One turn moves each row of this set onto another row. After a few examples, where does it send each row asked below?
Q779: [12.5,16.8,9.2,-0.6,-18.8,-4.1,-18.4,-10.2,-0.1,46.6,-9.5,-1.0]
Q497: [-6.8,8.2,8.6,-25.3,16.3,-1.0,33.2,-9.4,-4.6,24.9,4.3,-24.3]
Q815: [-4.3,-14.0,-9.6,-2.0,-1.6,25.2,2.5,-16.1,16.0,15.9,24.8,-25.1]
Q393: [-18.5,17.8,5.8,10.1,-2.8,-7.0,-34.7,6.2,-9.4,-9.1,-1.6,36.4]
Q835: [-2.6,38.1,37.8,24.9,1.3,5.4,3.0,-10.6,12.6,6.3,-5.9,10.7]
Q476: [6.5,9.0,14.7,-0.2,-20.9,-8.1,-11.0,2.0,3.1,46.7,-2.5,14.3]
Q619: [-3.0,38.3,-17.5,-11.2,31.5,2.8,-13.3,18.1,-2.0,-2.5,-1.9,15.3]
Q169: [-29.3,11.9,0.6,-15.7,34.5,6.1,15.5,-6.7,-5.7,-23.6,-8.4,7.3]
Q135: [-4.9,27.4,-17.4,-5.5,31.1,8.3,-5.9,29.6,-10.7,-5.9,0.8,9.7]
Q805: [-21.3,8.8,-6.2,-9.6,34.4,-0.8,11.4,-12.5,-7.5,-30.8,9.6,10.3]
Q47: [-13.8,-23.5,-22.8,-28.7,13.3,-9.3,-9.7,1.0,-15.1,9.3,13.4,-6.7]
Q328: [-14.3,1.6,-1.2,-15.3,31.5,-1.2,11.8,-4.1,-21.5,-31.8,11.1,2.0]
Q601: [-11.1,6.1,4.6,21.2,-1.4,-1.6,-41.0,-0.1,0.8,-7.6,3.9,30.6]
Q842: [-11.2,-6.1,22.7,21.6,-24.5,8.7,-3.5,15.8,-7.5,21.3,20.7,-16.0]
Q26: [0.2,16.4,11.5,5.9,-20.5,-4.5,-14.6,-5.4,19.8,45.3,-0.3,11.7]
Q100: [-9.6,-10.7,13.1,15.4,-12.2,23.1,13.8,-2.8,8.0,22.7,26.9,-22.9]
Q234: [-18.2,34.7,25.6,25.6,-4.0,8.3,1.4,6.5,16.4,8.7,-1.4,22.0]
Q863: [-28.7,-0.3,4.9,-5.0,34.8,1.7,9.7,1.0,-3.1,-31.2,17.4,6.0]
Q526: [3.1,30.5,-13.0,-1.9,35.9,8.8,-14.0,25.9,12.0,4.1,5.1,10.2]
Q52: [-7.5,-9.5,28.8,10.3,0.8,-8.1,15.4,-41.5,-9.2,16.5,13.4,9.0]
Q714: [-20.7,12.6,-4.5,19.5,-1.1,2.0,-28.9,18.1,-6.5,-9.4,-0.2,32.3]
Q870: [-9.4,-4.7,-11.3,-9.8,8.1,21.6,-8.1,-26.9,16.4,-14.5,18.7,-25.6]
Q156: [7.6,5.5,14.1,-27.6,11.5,-6.3,25.4,-27.2,4.2,22.3,9.8,-19.1]
Q342: [-19.2,-13.9,26.6,-2.2,-20.0,-11.3,7.9,-35.3,-12.8,10.4,1.6,-4.4]
Q542: [-7.8,33.3,36.5,7.4,-20.8,-6.1,-1.0,16.1,9.2,23.7,9.1,-1.3]
Q737: [-28.2,6.4,14.1,12.4,3.6,-18.9,-28.2,9.3,3.1,-9.5,-2.2,31.7]
Q564: [-2.6,-18.4,23.9,-0.3,-7.0,4.9,23.7,-21.1,1.5,15.8,31.4,-11.6]
Q396: [-2.2,-13.1,-26.8,-14.9,13.9,15.4,-4.9,-19.3,-7.2,-22.6,14.2,-4.9]
Q721: [9.6,1.4,11.8,9.9,-9.1,-17.4,-19.4,-8.8,1.5,46.0,8.1,14.7]
Q557: [-8.6,39.6,-15.4,-4.7,1.0,1.9,-29.9,18.1,0.3,-14.3,-8.5,4.4]
Q112: [-4.2,25.7,1.1,-9.9,3.2,1.0,-36.8,6.3,-4.0,-27.2,-0.8,-21.7]
Q420: [5.7,1.0,2.8,-20.1,18.4,-2.3,36.6,-18.1,4.4,26.4,9.0,-10.0]
Q296: [-10.7,-9.9,27.9,-1.9,-20.3,-12.3,3.8,-38.7,7.5,20.6,10.4,3.8]
Q589: [-13.0,-18.6,-22.2,-23.8,14.5,1.1,-8.3,-23.6,-24.0,1.9,-1.4,5.8]
Q950: [-12.3,24.1,-15.4,-16.5,26.8,-4.9,-19.0,27.2,3.1,6.1,-12.8,13.7]
Q85: [4.1,-16.5,-16.0,-34.3,16.1,-11.5,-4.3,-15.4,-20.3,3.7,11.9,-9.7]
Q367: [0.9,-8.4,22.3,0.5,-28.7,-8.2,-6.7,1.1,0.3,36.3,23.8,-2.8]
Q670: [-12.0,39.0,39.5,15.2,-1.7,-1.1,3.8,4.3,7.7,10.9,-4.4,23.2]
Q846: [12.0,-11.7,-12.8,-18.1,14.8,15.9,18.6,-13.8,0.8,14.3,24.2,-18.1]
Q294: [-8.6,29.2,24.6,4.9,-9.7,-0.5,-23.7,20.3,-11.4,-19.7,1.4,-17.3]
Q356: [9.2,7.5,-0.6,-19.0,22.7,6.0,23.0,-25.3,-9.5,32.5,1.9,-9.2]
Q634: [-10.4,27.6,-15.8,-7.1,22.2,16.4,-0.1,-2.8,1.4,-35.4,-1.6,-3.9]
Q979: [-6.5,33.1,35.7,18.8,12.0,-11.4,4.1,9.0,17.2,20.5,1.5,16.0]
Q58: [-3.7,20.0,26.9,15.4,-17.4,2.0,-14.6,28.9,-11.2,9.8,6.9,-18.4]
Q641: [-3.1,-20.1,-29.6,-25.8,16.0,-9.1,-2.3,-16.8,-11.8,5.5,12.3,1.2]
Q821: [-2.5,20.5,-7.6,-16.3,15.6,13.9,-19.4,-12.4,11.7,-25.9,5.6,-27.7]
Q536: [-11.5,-21.1,27.5,1.6,-17.3,-11.2,14.7,-28.7,-2.3,17.6,7.6,9.8]
Q73: [-24.6,30.7,20.8,12.0,-20.4,-7.9,-25.4,11.8,-0.9,-12.2,-1.0,11.6]

Q100 -> Q842
Q52 -> Q721
And these:
Q476 -> Q670
Q601 -> Q526
Q26 -> Q234
Q564 -> Q367

